0: tensor([146, 82, 61, 95, 164, 97, 166, 127, 105, 134, 121, 136, 170, 141, 133, 93, 152, 128, 136, 109, 88])
1: tensor([127, 150, 156, 204, 84, 113, 58, 191, 134, 134, 131, 148, 80, 141, 65, 135, 85, 63, 60, 200, 121])
2: tensor([128, 103, 73, 108, 141, 103, 155, 128, 123, 114, 134, 147, 167, 140, 149, 87, 155, 139, 123, 113, 98])
3: tensor([127, 148, 162, 202, 87, 122, 63, 184, 150, 116, 132, 147, 78, 143, 88, 124, 82, 61, 61, 196, 120])
4: tensor([119, 80, 99, 110, 166, 84, 162, 128, 96, 141, 110, 152, 168, 137, 140, 94, 150, 135, 116, 124, 105])
5: tensor([145, 124, 133, 109, 108, 59, 130, 109, 71, 215, 133, 128, 167, 140, 133, 90, 147, 118, 182, 109, 67])
6: tensor([88, 151, 160, 210, 90, 134, 63, 162, 162, 120, 133, 150, 63, 138, 116, 103, 71, 71, 89, 156, 121])
7: tensor([100, 148, 160, 206, 96, 134, 61, 168, 162, 121, 133, 149, 67, 140, 106, 100, 72, 67, 86, 162, 120])
8: tensor([139, 113, 132, 103, 129, 79, 126, 127, 64, 166, 144, 138, 167, 138, 123, 122, 148, 124, 145, 122, 91])
9: tensor([117, 147, 153, 206, 94, 119, 59, 185, 141, 133, 133, 152, 76, 143, 74, 124, 82, 64, 72, 185, 120])
10: tensor([114, 110, 112, 144, 141, 99, 125, 170, 104, 142, 114, 150, 124, 158, 85, 104, 122, 100, 94, 172, 111])
11: tensor([144, 162, 187, 108, 99, 216, 149, 54, 199, 74, 135, 71, 94, 61, 194, 193, 125, 191, 159, 67, 225])
12: tensor([134, 132, 150, 108, 114, 57, 137, 108, 72, 208, 134, 131, 167, 135, 137, 92, 149, 124, 184, 116, 85])
13: tensor([127, 185, 141, 94, 120, 219, 68, 109, 161, 114, 148, 175, 89, 180, 122, 144, 130, 188, 255, 72, 141])
14: tensor([120, 104, 77, 111, 200, 158, 140, 116, 130, 110, 65, 149, 165, 138, 123, 178, 160, 170, 177, 109, 118])
15: tensor([127, 113, 161, 115, 136, 83, 108, 134, 56, 153, 149, 150, 168, 138, 123, 143, 149, 135, 118, 129, 110])

tensor([158, 100, 67, 86, 150, 91, 161, 123, 92, 147, 132, 128, 169, 144, 122, 99, 151, 120, 169, 109, 75]) 0 2 4 8 5
tensor([182, 195, 213, 109, 93, 236, 214, 17, 255, 23, 141, 0, 120, 0, 215, 116, 166, 255, 164, 91, 255]) 11 13 14 2 4
tensor([165, 153, 189, 147, 95, 143, 150, 103, 155, 103, 154, 51, 145, 63, 151, 105, 140, 141, 79, 142, 176]) 11 15 2 8 10
tensor([176, 143, 164, 108, 130, 194, 181, 55, 197, 61, 92, 63, 137, 61, 203, 129, 158, 203, 142, 90, 227]) 11 14 2 13 4
tensor([127, 124, 122, 166, 133, 128, 108, 159, 138, 114, 98, 148, 112, 140, 109, 111, 111, 94, 90, 169, 120]) 10 7 9 3 6
tensor([127, 128, 179, 110, 100, 186, 109, 72, 162, 116, 134, 121, 75, 109, 187, 246, 93, 143, 147, 44, 168]) 11 13 14 15 8
tensor([127, 107, 92, 103, 132, 104, 126, 175, 84, 149, 158, 153, 133, 161, 99, 132, 138, 113, 68, 156, 104]) 10 15 8 4 2
tensor([119, 111, 123, 170, 126, 110, 104, 167, 126, 123, 112, 151, 115, 138, 101, 116, 110, 92, 75, 171, 116]) 10 9 3 1 7
tensor([127, 140, 114, 99, 107, 104, 102, 205, 56, 173, 184, 155, 109, 176, 61, 165, 127, 96, 57, 187, 102]) 10 15 1 8 9
tensor([168, 164, 175, 105, 102, 168, 185, 54, 183, 96, 140, 39, 138, 42, 179, 111, 158, 203, 174, 98, 210]) 11 2 14 13 8
tensor([63, 123, 99, 142, 146, 153, 115, 122, 145, 113, 83, 151, 98, 138, 124, 206, 92, 103, 159, 111, 121]) 14 10 2 6 4
tensor([245, 189, 191, 108, 98, 195, 208, 86, 172, 89, 255, 0, 190, 2, 141, 83, 215, 218, 29, 138, 210]) 11 2 15 8 0
tensor([215, 164, 220, 124, 91, 181, 187, 51, 191, 64, 159, 0, 169, 13, 199, 103, 180, 209, 84, 112, 245]) 11 2 15 4 8
tensor([64, 124, 100, 142, 146, 153, 118, 122, 144, 113, 80, 150, 99, 138, 127, 200, 92, 102, 157, 116, 121]) 14 10 2 6 4
